rotation ticks, each row followed by its count of ticks:
The counts run from 0 to 397.
[150 132 137  90  81 101 133 126 186 138 120 135 134 138 107  93 134 118
 111 143 155 133  52 129 147 110  98 142 161 113 118 139  94 157 113]	254
[ 99 141 146 155 172 127  93 129 126 201  98 130 125 158  98 130 157 140
 136 154 135 142 153  99  86 153 133 117  80 149 144 171 144 143 130]	302
[ 88 137  89 134 102  95 115 125 141 104 153 138 175 124 130 115 155  97
 134  96 109 115 117 178 137 162 147 152  64 124  94 141 173 142 127]	62
[156  89 166 153 150  95 136 142 101 150 134 116 125 124  91 124 144  99
 124 110  92 157 160 202  93 159 122 120 113 145 170 134 142  98 118]	55
[ 85 125 125 133 143 131 119 178 153 172  79 101 152 144 128 116 131 118
 147 164 142 154 100  88 171 144 155 102  92 150 115 122 166 149 163]	333
[124 158 146 149 177 117 149 137 130 147 118 117 102 156 104 146 123 170
 125 102 121 149  92 191  72 141 129 122 145  87 145 158 128 114 100]	27
[179 163 103 133 113 104 113 109 105  88 120 122 118 108 121 115 171 161
 140  96 177 142 111  83 116 130  98  91 150 161 182 119 120  97 143]	247
[ 74 135  66  97 119 121 122 151 167 130 118 113 175 127 129 122 154 110
 121 126 161 128  81 101 165 128 140 145  95 117 130 123 165 154 172]	335
[128 142  85 131 109 124 105  83 144  98 154 162 150 147 190 119 177 117
 138 117 134  81  85 150 150 133 138 164 127 127  88 134 140 137 125]	153
[106  81 154 126 185 136 162 177 145 170 138 122 117 134 136 158 104 119
 108 162 128 148  96 135 157 106 152 130 188 104 140 120 112 132 164]	109
[111 100 112 113 121 110 139 162 193  94 165 122 156 121 147 121 124  98
 127 129 127 130  68 152 185 125 166 124 172 115 108 101 136 150 135]	112
[161 141 124 118 138  95 125 130  95 123 103 124 112 133 116 141 182 157
 118  91 150 167 103 107  90 118  95 110 111 146 200 122 128  92 141]	14
[141 160 100 101 121  89 121 125 104 113 114 139 129 134 133 147 183 150
 107  84 149 156  85 102  89 120 100 133 100 128 187 117 118 113 153]	13
[151  95 152 123 160 135 174 167 111 150  86 106 114 142 146 142 118 123
 110 127 127 154  67 187 134 108 122 137 164  97 145 118 138 106 165]	371
[127  95 145 138 144 110 101  84 172 154 187 156 121 147 107 116 146 115
 133 163 115 105 141 158 114 135 152 133 167 150 105 155 111 165  72]	172
[133 108 157 117 118  76 126 168 139 147 147 142 155 115  69 106 143  74
 103 111  98 177 162 148 130 145 121 132  89 154 153 104 116 122 138]	317
[127 178 108 110 104  65 109 152 184 113 157 158 131 145 113 120 137 144
 113  91 123 162  94 115  89 139 138  93 132 114 147 101 118 139  99]	1
[125 120 137 112 107  80 138 193 148  87 144 129 175  97 135 120 142 104
 107 100 111 171  93 144 177 119 144 125 117 122 140 105 120 116 157]	347
[132 125 119  95  92  89 133 148 169 102 107 107 153 132 106  93 160 123
 126 141 129 141  39 164 157 128 105 124 123 114 132 134 120 149 107]	21
[ 74 106 118 136 198 148 151 152 111 165 141  95 123 105  88 164 138 146
 126 117 150 123 137 154 114 132 152 134 139 105 147 167 157 137 150]	78
[113  84 139 124 141 111 132 182 188 122 147 120 146 126 150 121 121 110
 135 172 123 135  67 139 185 119 173 103 164 132 125 104 121 152 126]	111
[148 168 100 158 117 109 102 113  96 119 107 113 146 116 116 101 159 124
 138  74 132 135 153 148 116 176 111 121  71 157 129 142 165 102 127]	298
[148 131 155 138 182 118 144 128 104 154 120 145 111 176 169 166 119 120
 109 104  96 153 112 184  87 133 135 131 152  95 141 117 145  93 133]	381
[ 95 126 110 142 116 100  93 137 158 121 139 135 179 132 130 101 149  97
 140 134 101 121 101 181 154 168 156 132  71 130  81 146 161 153 118]	61
[136 112 157 152 176 142 159 119 137 195 147 136 103 109  73 126  82 111
 123 127 156 125 184 136 123 135 124 141 186 117 118 134 109 126 136]	199
[129 141 126 133 107  76 112 123 123  97 159 140 146  97  71 108 190 139
 102  92 125 144 123 155 118 127  94 154  96 123 155 174  93 130 119]	286
[127 107 119 117 153  97 130 141 120 147 164 171 155 143 156 170 139  79
 113  85 112 153 160 105 117 139 156 136 111 145 153  69 139 115 162]	94
[136  72 133 121 123 134 115  75 162 156 127 142 129 153 140 109 155  99
 142 191 139  88  83 136 145 125 119 148 155 153 118 153 123 164 112]	162
[141  87 131 127 163 106 123 151 106 152 137 148 140 137 159 157 129  83
 125 105 116 155 155 104 124 143 162 105 105 168 162  61 160 102 166]	95
[167 114 123 131 122 115 120 131 101  95 123 152 149 139 223 132 157 105
 124 103 123 144 103 123 174 124 133 124 146 145 129  84 136 101 179]	125
[147 167 116 163 140 134 116 123  91 132  67 105 137 143 151 112 140 154
 149 100 121 131  96 179 113 170 121 112  90 124 121 149 183  94 129]	36
[151 133 149 109 102 110 127 135 194 147 107 129 122 155 107  99 131 129
 129 170 151 137  55 111 137 114 103 117 165 127 129 137  98 162 106]	253
[ 89 175 106 158 161 139 110 126 100 154  95 134 128 157 149 151 162 174
 123 119 135 130  89 148  93 140 126 142  86  97 124 189 144 130 140]	38
